In the data rows, the value 50 means zero.
Some points, one per row:
tensor([0, 26, 25, 99, 91, 99, 52, 74, 53, 37, 14, 70, 61, 33, 85, 73])
tensor([56, 52, 21, 57, 28, 54, 35, 68, 67, 53, 53, 43, 70, 50, 48, 74])
tensor([65, 42, 38, 64, 21, 62, 27, 80, 38, 44, 42, 43, 73, 67, 16, 79])
tensor([32, 44, 43, 47, 63, 41, 59, 36, 70, 54, 45, 61, 57, 23, 64, 56])
tensor([66, 34, 65, 44, 33, 53, 46, 82, 23, 52, 39, 47, 45, 67, 2, 47])
tensor([40, 20, 46, 90, 54, 99, 35, 75, 22, 34, 26, 67, 53, 63, 20, 65])
tensor([41, 38, 63, 53, 60, 62, 57, 50, 55, 51, 43, 57, 34, 44, 59, 43])
tensor([41, 49, 79, 65, 77, 85, 28, 45, 24, 39, 56, 37, 27, 64, 99, 30])
tensor([64, 48, 40, 45, 34, 29, 56, 62, 63, 55, 42, 56, 69, 48, 3, 66])
tensor([40, 30, 87, 53, 77, 91, 36, 75, 0, 35, 48, 64, 26, 68, 82, 36])
tensor([47, 65, 13, 47, 45, 35, 64, 29, 95, 61, 59, 47, 58, 36, 48, 66])
tensor([46, 52, 25, 54, 53, 43, 55, 57, 58, 63, 57, 52, 52, 46, 51, 60])
tensor([72, 48, 60, 35, 27, 42, 41, 52, 38, 52, 44, 44, 45, 69, 18, 54])
tensor([47, 72, 32, 16, 62, 16, 60, 2, 70, 58, 73, 56, 50, 32, 90, 35])
tensor([61, 47, 44, 55, 41, 55, 52, 62, 51, 47, 47, 60, 49, 54, 31, 53])
tensor([71, 47, 66, 42, 34, 38, 40, 71, 21, 46, 53, 45, 47, 72, 9, 49])
tensor([39, 46, 69, 62, 76, 69, 58, 43, 19, 51, 52, 57, 32, 56, 76, 36])
tensor([40, 32, 10, 62, 28, 67, 44, 57, 79, 43, 26, 51, 79, 38, 16, 78])
tensor([47, 58, 37, 48, 57, 39, 49, 37, 60, 54, 61, 46, 59, 40, 79, 51])
tensor([43, 55, 68, 70, 71, 65, 63, 31, 56, 54, 67, 43, 44, 48, 73, 36])
tensor([5, 13, 29, 99, 80, 99, 49, 89, 41, 40, 3, 64, 62, 43, 60, 70])
tensor([69, 61, 30, 21, 30, 11, 56, 36, 63, 60, 67, 46, 54, 49, 23, 48])
tensor([37, 61, 60, 40, 75, 36, 61, 30, 61, 58, 56, 51, 37, 39, 87, 34])
tensor([38, 44, 48, 82, 52, 73, 53, 55, 54, 51, 29, 49, 53, 53, 27, 59])
tensor([71, 50, 61, 38, 35, 47, 50, 47, 51, 51, 51, 49, 46, 52, 35, 43])
tensor([69, 77, 48, 26, 44, 14, 59, 42, 63, 59, 72, 48, 52, 51, 60, 37])
tensor([41, 51, 23, 70, 54, 57, 64, 31, 96, 56, 52, 47, 72, 24, 58, 70])
tensor([88, 56, 70, 14, 27, 27, 43, 55, 23, 55, 61, 43, 39, 80, 18, 37])
tensor([59, 30, 99, 50, 67, 80, 41, 55, 0, 35, 44, 63, 16, 75, 51, 24])
tensor([48, 43, 43, 49, 44, 46, 55, 55, 59, 47, 48, 56, 59, 37, 45, 58])
tensor([49, 62, 45, 50, 41, 41, 52, 43, 64, 48, 47, 48, 58, 46, 40, 55])
tensor([29, 64, 19, 51, 58, 41, 63, 20, 90, 63, 63, 55, 45, 26, 84, 50])
tensor([62, 50, 23, 40, 31, 27, 46, 75, 47, 58, 49, 50, 71, 51, 18, 60])
tensor([30, 35, 42, 71, 62, 78, 48, 58, 51, 51, 33, 50, 47, 50, 52, 61])
tensor([52, 48, 42, 46, 41, 47, 44, 45, 49, 44, 46, 49, 57, 43, 39, 57])
tensor([52, 53, 42, 32, 46, 30, 42, 53, 55, 42, 50, 56, 55, 41, 49, 52])
tensor([46, 52, 23, 48, 27, 33, 46, 64, 81, 51, 36, 49, 70, 34, 19, 73])
tensor([51, 36, 66, 55, 64, 75, 40, 67, 19, 45, 33, 57, 38, 67, 68, 39])
tensor([50, 34, 99, 76, 71, 74, 44, 84, 0, 45, 40, 43, 24, 72, 59, 23])
tensor([72, 69, 24, 16, 22, 8, 43, 47, 74, 60, 64, 36, 70, 45, 43, 63])
tensor([48, 36, 67, 58, 62, 67, 53, 49, 51, 49, 43, 50, 52, 50, 46, 47])
tensor([56, 59, 11, 47, 28, 43, 37, 55, 77, 50, 61, 36, 81, 41, 46, 74])
tensor([54, 67, 72, 27, 57, 17, 56, 42, 45, 53, 61, 53, 30, 53, 66, 28])
tensor([64, 49, 30, 31, 31, 25, 49, 60, 59, 60, 46, 55, 72, 52, 11, 66])
tensor([51, 52, 77, 38, 71, 36, 60, 37, 30, 60, 51, 56, 23, 61, 56, 28])
tensor([46, 49, 65, 72, 56, 81, 43, 60, 34, 44, 49, 49, 39, 69, 66, 52])
tensor([50, 52, 32, 36, 50, 49, 53, 35, 69, 56, 53, 46, 56, 39, 57, 51])
tensor([37, 45, 42, 55, 52, 49, 47, 59, 50, 49, 42, 51, 55, 44, 49, 58])
tensor([46, 35, 7, 79, 35, 77, 41, 62, 75, 43, 15, 67, 84, 39, 27, 75])
tensor([92, 59, 99, 7, 51, 39, 45, 49, 0, 50, 72, 52, 10, 96, 46, 11])
tensor([46, 41, 72, 71, 59, 81, 44, 55, 20, 45, 44, 59, 25, 63, 58, 37])
tensor([50, 42, 99, 50, 65, 69, 49, 57, 5, 45, 50, 49, 10, 76, 59, 21])
tensor([82, 58, 40, 20, 3, 27, 27, 69, 36, 40, 58, 38, 71, 68, 4, 67])
tensor([72, 46, 59, 62, 49, 70, 48, 63, 26, 54, 45, 57, 47, 70, 48, 40])
tensor([58, 57, 57, 47, 44, 51, 50, 45, 43, 53, 63, 40, 47, 61, 53, 52])
tensor([88, 77, 42, 6, 15, 0, 45, 39, 57, 56, 84, 33, 53, 66, 40, 50])
tensor([35, 69, 22, 44, 63, 35, 64, 25, 88, 50, 68, 53, 57, 25, 73, 53])
tensor([29, 44, 36, 72, 53, 57, 42, 58, 60, 38, 25, 52, 72, 35, 43, 62])
tensor([58, 56, 92, 17, 66, 38, 57, 26, 33, 46, 75, 48, 27, 57, 81, 18])
tensor([24, 48, 22, 90, 66, 73, 57, 47, 85, 51, 36, 50, 69, 29, 60, 58])
tensor([57, 50, 74, 34, 67, 42, 57, 37, 45, 52, 58, 56, 33, 56, 66, 36])
tensor([30, 39, 73, 88, 97, 90, 69, 43, 44, 51, 52, 64, 32, 42, 92, 39])
tensor([64, 34, 67, 60, 43, 62, 52, 69, 33, 48, 47, 60, 46, 57, 11, 56])
tensor([18, 49, 54, 73, 95, 75, 67, 19, 68, 58, 60, 59, 31, 30, 99, 43])
tensor([61, 67, 22, 25, 39, 23, 52, 27, 70, 58, 60, 52, 64, 41, 49, 54])
tensor([56, 62, 66, 33, 58, 29, 39, 50, 24, 49, 74, 42, 45, 62, 72, 45])
tensor([57, 52, 28, 34, 22, 21, 42, 56, 63, 51, 55, 43, 63, 44, 23, 67])
tensor([57, 48, 36, 56, 35, 53, 51, 56, 60, 56, 53, 46, 54, 49, 27, 66])
tensor([77, 60, 37, 23, 16, 18, 41, 44, 57, 52, 55, 45, 67, 53, 14, 62])
tensor([29, 48, 39, 50, 71, 53, 56, 26, 65, 56, 53, 62, 40, 33, 96, 37])
tensor([65, 45, 67, 36, 35, 35, 53, 63, 25, 55, 36, 59, 44, 69, 6, 44])
tensor([44, 38, 77, 68, 69, 86, 60, 54, 28, 48, 42, 60, 28, 60, 63, 38])
tensor([43, 43, 56, 55, 52, 56, 44, 59, 45, 43, 37, 56, 50, 50, 31, 55])
tensor([26, 44, 15, 59, 70, 60, 42, 57, 55, 46, 41, 58, 60, 36, 88, 63])
tensor([72, 48, 84, 55, 51, 59, 55, 49, 33, 52, 59, 47, 35, 70, 39, 39])
tensor([36, 37, 29, 70, 36, 71, 40, 80, 57, 36, 31, 44, 71, 45, 29, 75])
tensor([64, 57, 52, 41, 40, 51, 36, 56, 41, 40, 62, 39, 57, 60, 60, 47])
tensor([61, 57, 47, 30, 33, 40, 53, 37, 60, 51, 47, 53, 56, 46, 24, 51])
tensor([40, 66, 38, 37, 64, 19, 56, 35, 67, 62, 80, 41, 55, 35, 96, 53])
tensor([49, 44, 62, 51, 54, 56, 52, 39, 47, 57, 44, 49, 34, 53, 56, 45])
tensor([9, 32, 30, 93, 76, 71, 63, 54, 62, 50, 32, 60, 66, 29, 60, 68])
tensor([76, 55, 96, 40, 45, 35, 52, 46, 9, 57, 57, 46, 28, 74, 30, 21])
tensor([54, 46, 7, 41, 19, 33, 38, 66, 78, 45, 37, 57, 86, 31, 19, 78])
tensor([19, 52, 37, 66, 77, 72, 58, 28, 75, 48, 48, 64, 46, 26, 91, 44])
tensor([31, 41, 29, 62, 61, 52, 61, 63, 64, 52, 48, 60, 60, 33, 72, 58])
tensor([65, 63, 37, 30, 26, 14, 50, 58, 54, 50, 62, 48, 66, 53, 16, 62])
tensor([39, 42, 89, 57, 87, 70, 65, 38, 36, 57, 58, 61, 23, 48, 92, 25])
tensor([39, 43, 80, 58, 70, 62, 53, 50, 41, 44, 51, 50, 24, 48, 68, 35])
tensor([64, 71, 48, 13, 35, 6, 56, 39, 61, 45, 65, 50, 51, 50, 44, 43])
tensor([74, 65, 74, 0, 50, 0, 68, 30, 42, 69, 75, 51, 33, 57, 57, 21])
Here are 24 more points, each followed by its number:
tensor([77, 79, 49, 0, 31, 0, 65, 12, 69, 63, 86, 39, 49, 46, 53, 30]) 0
tensor([69, 51, 33, 58, 25, 44, 38, 71, 45, 53, 50, 36, 71, 59, 19, 67]) 1
tensor([63, 61, 17, 31, 34, 48, 30, 51, 60, 46, 57, 51, 62, 48, 68, 62]) 2
tensor([38, 30, 60, 69, 57, 65, 52, 62, 41, 47, 19, 53, 51, 53, 44, 47]) 3
tensor([46, 63, 54, 29, 55, 18, 58, 26, 58, 53, 71, 49, 50, 35, 64, 45]) 4
tensor([64, 48, 81, 54, 46, 70, 36, 52, 14, 40, 48, 44, 37, 76, 54, 39]) 5
tensor([24, 21, 55, 95, 77, 99, 47, 81, 29, 45, 18, 63, 42, 50, 84, 41]) 6
tensor([54, 72, 75, 33, 64, 28, 58, 14, 47, 62, 73, 36, 27, 59, 81, 25]) 7
tensor([79, 53, 72, 32, 10, 30, 40, 55, 30, 41, 46, 42, 48, 65, 0, 46]) 8
tensor([57, 47, 44, 73, 44, 48, 52, 45, 75, 63, 45, 42, 67, 43, 36, 68]) 9
tensor([48, 39, 62, 76, 66, 77, 64, 56, 53, 60, 34, 61, 44, 50, 54, 49]) 10
tensor([46, 29, 86, 54, 68, 74, 53, 62, 18, 47, 37, 61, 26, 63, 51, 25]) 11
tensor([31, 53, 24, 77, 60, 56, 64, 40, 70, 62, 63, 48, 56, 34, 57, 62]) 12
tensor([45, 59, 43, 59, 56, 51, 49, 38, 53, 47, 48, 40, 57, 49, 57, 50]) 13
tensor([59, 58, 79, 31, 59, 39, 57, 22, 46, 63, 71, 46, 15, 56, 76, 23]) 14
tensor([37, 40, 57, 68, 63, 58, 60, 59, 54, 50, 38, 60, 49, 39, 47, 51]) 15
tensor([31, 42, 69, 65, 80, 65, 54, 42, 34, 51, 48, 57, 41, 41, 72, 39]) 16
tensor([80, 44, 58, 44, 11, 49, 46, 64, 51, 45, 32, 48, 64, 67, 0, 63]) 17
tensor([68, 59, 52, 54, 42, 44, 41, 38, 39, 54, 59, 41, 32, 67, 54, 36]) 18
tensor([67, 50, 90, 45, 53, 45, 49, 60, 8, 50, 51, 49, 33, 74, 30, 30]) 19
tensor([27, 46, 13, 67, 58, 70, 53, 39, 84, 54, 42, 58, 61, 27, 89, 62]) 20
tensor([40, 47, 61, 39, 63, 41, 53, 38, 44, 47, 59, 53, 48, 36, 66, 38]) 21
tensor([12, 34, 65, 82, 99, 99, 52, 40, 31, 43, 36, 62, 24, 49, 95, 37]) 22
tensor([36, 31, 79, 69, 66, 67, 55, 66, 28, 46, 37, 47, 33, 60, 40, 43]) 23
Which of these numbered points is nearest to each point below, ignoring the 3 directions in which the first points spread most? Its number follows each.
tensor([28, 68, 76, 42, 83, 49, 63, 22, 57, 40, 81, 56, 27, 37, 99, 32]) > 4
tensor([70, 73, 59, 24, 50, 25, 70, 30, 59, 63, 72, 50, 36, 56, 61, 32]) > 10
tensor([49, 66, 40, 46, 68, 44, 68, 38, 73, 63, 68, 56, 48, 38, 75, 46]) > 10
tensor([38, 69, 41, 31, 61, 15, 69, 15, 79, 57, 75, 48, 47, 26, 78, 48]) > 4
tensor([54, 50, 38, 66, 53, 57, 41, 56, 48, 53, 53, 41, 61, 53, 59, 60]) > 1
tensor([72, 53, 81, 48, 42, 63, 36, 44, 22, 39, 57, 44, 34, 76, 61, 39]) > 5
tensor([44, 35, 70, 75, 46, 73, 46, 54, 37, 33, 24, 59, 46, 51, 12, 54]) > 8
tensor([13, 23, 73, 93, 86, 93, 55, 65, 34, 43, 26, 55, 34, 47, 59, 41]) > 23
tensor([31, 54, 51, 84, 73, 71, 52, 21, 56, 56, 51, 52, 31, 45, 90, 35]) > 18
tensor([74, 74, 44, 5, 28, 6, 50, 33, 51, 57, 70, 40, 46, 62, 40, 41]) > 22
tensor([52, 39, 24, 60, 42, 78, 45, 66, 58, 48, 40, 55, 69, 43, 52, 66]) > 20
tensor([78, 60, 76, 37, 20, 34, 45, 49, 29, 56, 48, 40, 44, 78, 0, 47]) > 7
tensor([59, 53, 0, 39, 13, 12, 40, 67, 83, 59, 49, 42, 99, 38, 1, 94]) > 16
tensor([61, 44, 83, 31, 44, 34, 52, 49, 22, 53, 51, 49, 36, 68, 18, 38]) > 23
tensor([45, 54, 52, 66, 55, 54, 48, 59, 47, 54, 51, 43, 54, 49, 67, 52]) > 1
tensor([45, 29, 48, 51, 40, 57, 55, 80, 46, 53, 38, 47, 59, 52, 10, 62]) > 23
tensor([46, 43, 31, 49, 38, 44, 53, 55, 64, 45, 36, 46, 77, 38, 16, 69]) > 16
tensor([40, 38, 0, 84, 28, 63, 48, 75, 99, 54, 28, 37, 99, 18, 17, 96]) > 9
tensor([37, 53, 44, 51, 56, 38, 57, 43, 69, 54, 53, 41, 58, 33, 63, 53]) > 23
tensor([52, 60, 63, 50, 59, 46, 48, 32, 44, 45, 57, 47, 49, 52, 64, 41]) > 13
tensor([62, 65, 50, 40, 36, 25, 45, 37, 68, 57, 59, 32, 53, 50, 48, 50]) > 7
tensor([51, 38, 24, 76, 29, 62, 50, 72, 52, 53, 42, 48, 67, 49, 0, 79]) > 12
tensor([51, 43, 52, 41, 46, 52, 47, 59, 43, 46, 47, 47, 53, 44, 50, 45]) > 21
tensor([64, 40, 86, 39, 43, 60, 39, 61, 17, 39, 46, 47, 40, 62, 37, 38]) > 21
tensor([42, 30, 56, 78, 62, 99, 47, 64, 29, 41, 36, 67, 36, 65, 63, 51]) > 20
tensor([53, 38, 99, 34, 71, 55, 65, 41, 19, 47, 54, 62, 10, 59, 64, 12]) > 11
tensor([69, 59, 96, 6, 49, 24, 51, 31, 14, 47, 72, 53, 23, 67, 59, 18]) > 21
tensor([17, 49, 0, 84, 70, 51, 63, 46, 99, 56, 36, 50, 83, 17, 67, 77]) > 19
tensor([43, 65, 51, 24, 71, 27, 54, 28, 57, 51, 67, 58, 38, 33, 95, 34]) > 21
tensor([59, 64, 59, 45, 48, 33, 61, 33, 57, 62, 71, 49, 46, 50, 45, 47]) > 12
tensor([88, 78, 70, 0, 27, 0, 57, 17, 59, 61, 92, 37, 27, 56, 59, 33]) > 14
tensor([51, 89, 26, 27, 60, 17, 57, 1, 88, 62, 93, 42, 44, 38, 99, 41]) > 18
tensor([71, 63, 32, 44, 22, 20, 57, 46, 76, 60, 57, 44, 70, 47, 13, 69]) > 9
tensor([66, 61, 38, 32, 38, 23, 53, 50, 54, 58, 55, 45, 64, 55, 31, 50]) > 19
tensor([69, 34, 45, 59, 19, 60, 36, 82, 43, 57, 43, 44, 55, 69, 0, 77]) > 14
tensor([71, 62, 36, 25, 20, 10, 53, 60, 70, 56, 49, 52, 63, 42, 2, 60]) > 15
tensor([54, 35, 80, 69, 65, 89, 48, 63, 22, 41, 42, 60, 36, 64, 49, 44]) > 0
tensor([23, 36, 50, 88, 75, 69, 57, 58, 48, 49, 36, 57, 61, 43, 50, 57]) > 19
tensor([60, 53, 41, 43, 45, 63, 28, 66, 27, 38, 61, 41, 51, 67, 68, 51]) > 2
tensor([57, 71, 50, 23, 38, 11, 63, 15, 71, 51, 62, 47, 49, 40, 48, 40]) > 8
tensor([44, 50, 22, 48, 44, 51, 47, 48, 55, 51, 49, 56, 62, 45, 38, 55]) > 22
tensor([63, 47, 54, 34, 41, 45, 55, 50, 55, 49, 65, 50, 49, 51, 39, 46]) > 0
tensor([68, 62, 12, 39, 22, 13, 51, 50, 68, 64, 57, 42, 67, 52, 16, 66]) > 12
tensor([43, 65, 38, 47, 65, 32, 68, 28, 65, 63, 55, 50, 46, 48, 63, 36]) > 19
tensor([29, 63, 0, 53, 44, 37, 53, 40, 99, 59, 40, 49, 93, 14, 67, 78]) > 16
tensor([32, 40, 0, 90, 42, 72, 38, 72, 71, 50, 29, 52, 71, 39, 40, 80]) > 18
tensor([13, 18, 82, 99, 94, 99, 48, 69, 19, 37, 30, 64, 35, 49, 84, 46]) > 4
tensor([29, 39, 34, 90, 51, 75, 30, 65, 39, 42, 32, 41, 67, 51, 41, 72]) > 13
tensor([50, 44, 39, 69, 45, 77, 42, 55, 51, 42, 39, 43, 57, 60, 51, 61]) > 5
tensor([74, 62, 5, 39, 0, 10, 47, 61, 78, 64, 59, 32, 76, 51, 0, 75]) > 12
tensor([35, 35, 15, 71, 42, 52, 54, 58, 88, 52, 15, 49, 73, 33, 30, 69]) > 3
tensor([58, 84, 16, 33, 37, 20, 41, 17, 87, 56, 82, 25, 62, 40, 90, 54]) > 5
tensor([59, 46, 34, 47, 31, 62, 42, 70, 49, 41, 47, 58, 53, 54, 39, 64]) > 20
tensor([71, 81, 13, 10, 38, 14, 56, 19, 90, 63, 81, 46, 60, 37, 78, 47]) > 20
tensor([70, 45, 58, 36, 36, 32, 50, 66, 31, 60, 67, 50, 52, 66, 15, 58]) > 12
tensor([48, 43, 53, 62, 38, 66, 45, 74, 52, 31, 38, 58, 63, 46, 32, 67]) > 4
tensor([67, 47, 50, 43, 37, 47, 37, 61, 26, 48, 38, 54, 49, 66, 28, 56]) > 22
tensor([40, 58, 57, 52, 66, 59, 59, 33, 59, 48, 67, 52, 37, 43, 80, 37]) > 0
tensor([19, 42, 48, 78, 68, 78, 53, 45, 63, 35, 38, 59, 45, 32, 71, 58]) > 8
tensor([47, 45, 51, 40, 65, 49, 64, 57, 51, 55, 39, 65, 49, 42, 61, 40]) > 11
tensor([60, 48, 80, 25, 48, 37, 44, 69, 6, 46, 51, 47, 33, 67, 31, 33]) > 21
tensor([27, 43, 47, 66, 72, 60, 54, 46, 59, 49, 25, 54, 51, 34, 70, 34]) > 3
tensor([73, 34, 79, 53, 22, 74, 45, 76, 31, 43, 25, 53, 46, 70, 0, 49]) > 17
tensor([61, 36, 99, 63, 46, 80, 26, 72, 0, 30, 41, 44, 31, 80, 34, 39]) > 5
tensor([33, 58, 46, 52, 71, 40, 61, 44, 60, 49, 62, 50, 45, 33, 82, 49]) > 4
tensor([54, 40, 73, 59, 51, 57, 49, 64, 39, 49, 47, 45, 39, 55, 37, 51]) > 23
tensor([52, 25, 58, 63, 40, 64, 36, 73, 33, 44, 19, 47, 52, 50, 24, 58]) > 3
tensor([50, 51, 53, 55, 51, 63, 55, 35, 62, 42, 42, 61, 49, 47, 54, 51]) > 17
tensor([56, 43, 39, 52, 38, 67, 37, 51, 51, 46, 39, 52, 52, 54, 54, 55]) > 20
tensor([61, 38, 29, 60, 27, 79, 36, 74, 44, 41, 35, 57, 70, 57, 26, 69]) > 20
tensor([50, 40, 27, 80, 46, 70, 34, 72, 42, 47, 44, 49, 73, 58, 42, 73]) > 1
tensor([22, 17, 67, 88, 94, 99, 51, 72, 23, 43, 25, 71, 34, 50, 97, 45]) > 6
tensor([57, 37, 59, 58, 43, 53, 52, 70, 41, 48, 30, 58, 57, 52, 9, 54]) > 15
tensor([52, 64, 49, 47, 49, 35, 51, 27, 63, 59, 63, 39, 48, 46, 68, 47]) > 7
tensor([69, 68, 24, 30, 31, 31, 55, 41, 72, 54, 67, 50, 61, 48, 49, 61]) > 20
tensor([34, 41, 52, 66, 78, 64, 52, 62, 43, 45, 41, 64, 45, 46, 86, 52]) > 6
tensor([54, 40, 88, 54, 52, 69, 44, 53, 21, 38, 35, 53, 35, 69, 40, 38]) > 8
tensor([41, 43, 21, 64, 57, 44, 54, 66, 58, 59, 43, 52, 68, 47, 39, 65]) > 19
tensor([51, 51, 30, 28, 35, 23, 56, 50, 76, 55, 54, 45, 69, 33, 38, 53]) > 11
tensor([58, 58, 80, 8, 72, 40, 46, 42, 15, 46, 86, 56, 23, 64, 99, 24]) > 2
tensor([18, 41, 51, 80, 80, 75, 59, 51, 56, 50, 32, 60, 51, 38, 76, 53]) > 19
tensor([38, 39, 94, 70, 88, 89, 57, 32, 41, 45, 42, 59, 22, 50, 79, 27]) > 17
tensor([55, 61, 45, 42, 37, 29, 48, 45, 64, 54, 55, 36, 52, 49, 34, 49]) > 7
tensor([63, 51, 28, 44, 39, 43, 45, 68, 61, 48, 49, 54, 68, 47, 45, 58]) > 6
tensor([26, 52, 0, 81, 46, 57, 67, 52, 99, 56, 39, 60, 73, 18, 48, 81]) > 10
tensor([48, 52, 54, 61, 64, 56, 57, 51, 40, 57, 64, 43, 38, 59, 71, 44]) > 1
tensor([53, 52, 60, 56, 63, 55, 48, 54, 31, 56, 56, 41, 39, 65, 67, 34]) > 1
tensor([99, 39, 86, 19, 6, 54, 24, 78, 0, 38, 33, 54, 46, 93, 0, 41]) > 20
tensor([61, 37, 84, 55, 51, 75, 39, 77, 2, 44, 39, 51, 41, 71, 52, 36]) > 6
tensor([23, 39, 61, 72, 90, 89, 50, 34, 32, 46, 46, 64, 35, 45, 99, 36]) > 22
tensor([93, 61, 65, 15, 28, 38, 45, 43, 27, 55, 74, 49, 32, 83, 37, 38]) > 20
tensor([27, 52, 5, 73, 37, 54, 50, 48, 99, 45, 37, 48, 74, 10, 45, 74]) > 8
tensor([55, 60, 65, 43, 62, 56, 57, 34, 56, 44, 65, 51, 43, 49, 73, 36]) > 0
tensor([53, 39, 67, 52, 41, 67, 57, 53, 53, 49, 31, 56, 42, 53, 22, 46]) > 17
tensor([55, 53, 21, 48, 31, 42, 55, 46, 86, 56, 43, 49, 62, 37, 35, 64]) > 14
tensor([74, 56, 62, 51, 38, 44, 52, 46, 58, 58, 40, 49, 59, 56, 21, 53]) > 10
tensor([33, 55, 82, 56, 79, 45, 73, 40, 56, 46, 49, 58, 32, 36, 69, 31]) > 15
tensor([60, 52, 56, 43, 51, 47, 47, 44, 40, 46, 51, 56, 45, 59, 48, 44]) > 22
tensor([27, 55, 12, 72, 54, 48, 57, 37, 80, 63, 45, 48, 62, 34, 70, 63]) > 7
tensor([37, 46, 45, 59, 64, 51, 54, 49, 55, 60, 59, 47, 46, 44, 75, 50]) > 1
tensor([29, 46, 25, 75, 57, 55, 51, 59, 75, 45, 31, 56, 73, 28, 48, 68]) > 19
tensor([23, 18, 39, 99, 66, 99, 59, 66, 67, 48, 16, 66, 52, 37, 56, 71]) > 10
tensor([52, 40, 20, 67, 27, 72, 28, 74, 55, 43, 21, 51, 71, 55, 39, 68]) > 20
tensor([84, 49, 63, 39, 20, 53, 31, 59, 20, 47, 53, 50, 40, 75, 35, 38]) > 20
tensor([28, 54, 6, 73, 53, 56, 43, 61, 81, 45, 48, 44, 75, 37, 68, 78]) > 1
tensor([69, 49, 26, 39, 13, 27, 59, 63, 79, 53, 29, 54, 78, 45, 0, 71]) > 10
tensor([53, 40, 74, 40, 41, 37, 53, 46, 32, 51, 49, 51, 41, 57, 18, 42]) > 23
tensor([58, 64, 45, 41, 38, 32, 49, 34, 56, 50, 53, 39, 57, 49, 48, 50]) > 13
tensor([36, 42, 57, 70, 65, 66, 54, 51, 48, 51, 36, 52, 50, 48, 53, 50]) > 19
tensor([48, 51, 19, 46, 28, 42, 46, 51, 89, 55, 34, 40, 68, 31, 24, 69]) > 14
tensor([37, 43, 32, 72, 56, 63, 48, 61, 49, 54, 40, 53, 61, 51, 36, 57]) > 19
tensor([63, 27, 75, 77, 66, 98, 47, 73, 0, 44, 48, 63, 35, 83, 36, 39]) > 12
tensor([44, 53, 50, 68, 47, 54, 46, 50, 48, 48, 37, 41, 60, 49, 43, 47]) > 13
tensor([60, 47, 82, 29, 54, 37, 47, 41, 21, 43, 59, 53, 36, 55, 54, 34]) > 21
tensor([25, 40, 33, 83, 51, 79, 52, 63, 87, 41, 28, 49, 64, 29, 64, 71]) > 17
tensor([24, 48, 39, 56, 79, 63, 66, 54, 65, 54, 48, 65, 43, 36, 82, 44]) > 11
tensor([17, 45, 0, 79, 43, 68, 51, 50, 96, 48, 35, 52, 74, 27, 47, 84]) > 14
tensor([47, 30, 89, 61, 62, 77, 48, 61, 7, 38, 38, 61, 28, 67, 46, 41]) > 4
tensor([52, 52, 44, 42, 37, 45, 51, 44, 59, 47, 57, 43, 58, 46, 43, 57]) > 0
tensor([59, 60, 37, 21, 23, 25, 53, 49, 63, 48, 67, 40, 68, 47, 10, 62]) > 4
tensor([52, 27, 36, 75, 40, 85, 41, 87, 37, 41, 25, 54, 64, 57, 12, 64]) > 0
tensor([43, 63, 44, 26, 61, 25, 61, 19, 61, 59, 65, 55, 35, 45, 90, 38]) > 22
tensor([48, 41, 43, 62, 53, 79, 45, 54, 51, 46, 46, 52, 56, 46, 62, 48]) > 20
tensor([30, 59, 41, 65, 69, 51, 64, 25, 79, 62, 52, 46, 49, 34, 74, 50]) > 7
tensor([55, 53, 20, 41, 39, 27, 43, 64, 61, 53, 58, 42, 75, 44, 43, 74]) > 1
tensor([36, 66, 16, 60, 46, 34, 52, 35, 90, 53, 46, 38, 73, 28, 60, 59]) > 13
tensor([7, 48, 50, 61, 94, 65, 60, 26, 60, 46, 47, 61, 39, 26, 99, 35]) > 21
tensor([19, 32, 59, 74, 84, 78, 52, 55, 41, 44, 42, 59, 35, 37, 85, 42]) > 21
tensor([48, 34, 20, 69, 35, 60, 31, 95, 49, 41, 31, 44, 88, 52, 16, 91]) > 1
tensor([45, 43, 64, 57, 69, 74, 42, 50, 29, 39, 55, 54, 38, 60, 84, 48]) > 5
tensor([46, 58, 42, 25, 49, 21, 54, 32, 62, 57, 62, 42, 46, 42, 42, 45]) > 23
tensor([34, 50, 80, 61, 71, 60, 58, 42, 46, 39, 56, 52, 21, 48, 83, 32]) > 8
tensor([40, 51, 84, 40, 70, 42, 54, 42, 24, 44, 56, 50, 29, 57, 81, 30]) > 4
tensor([59, 61, 19, 18, 23, 5, 69, 38, 99, 59, 54, 51, 77, 15, 21, 71]) > 15
tensor([43, 61, 32, 26, 51, 6, 67, 27, 71, 61, 70, 52, 50, 38, 58, 45]) > 23
tensor([55, 54, 35, 38, 36, 28, 50, 39, 65, 49, 53, 52, 64, 37, 31, 59]) > 16
tensor([40, 48, 46, 67, 69, 58, 56, 53, 51, 53, 53, 48, 49, 44, 71, 55]) > 1
tensor([36, 63, 48, 50, 74, 44, 61, 36, 66, 60, 67, 52, 27, 37, 99, 31]) > 6
tensor([35, 46, 20, 67, 43, 49, 54, 51, 71, 48, 42, 51, 78, 29, 27, 73]) > 16
tensor([45, 71, 27, 27, 42, 6, 61, 23, 97, 67, 66, 38, 52, 27, 64, 54]) > 23
tensor([27, 52, 20, 59, 57, 59, 45, 44, 81, 45, 52, 53, 53, 29, 84, 63]) > 20
tensor([30, 66, 43, 54, 69, 38, 64, 26, 70, 54, 65, 53, 46, 31, 83, 42]) > 19
tensor([22, 35, 46, 79, 79, 75, 57, 60, 48, 53, 23, 52, 47, 37, 73, 36]) > 3
tensor([55, 29, 84, 66, 46, 75, 33, 88, 7, 35, 12, 55, 46, 71, 13, 50]) > 3
tensor([37, 42, 71, 83, 67, 67, 54, 49, 40, 49, 30, 50, 54, 51, 38, 49]) > 19
tensor([48, 25, 99, 47, 60, 80, 48, 82, 0, 40, 39, 49, 23, 81, 35, 23]) > 11
tensor([44, 41, 67, 53, 63, 57, 52, 48, 49, 58, 60, 52, 27, 51, 78, 49]) > 14
tensor([36, 39, 55, 65, 58, 72, 46, 65, 36, 41, 42, 54, 51, 50, 50, 53]) > 4
tensor([30, 12, 50, 99, 51, 99, 37, 85, 42, 38, 5, 53, 70, 44, 15, 80]) > 16
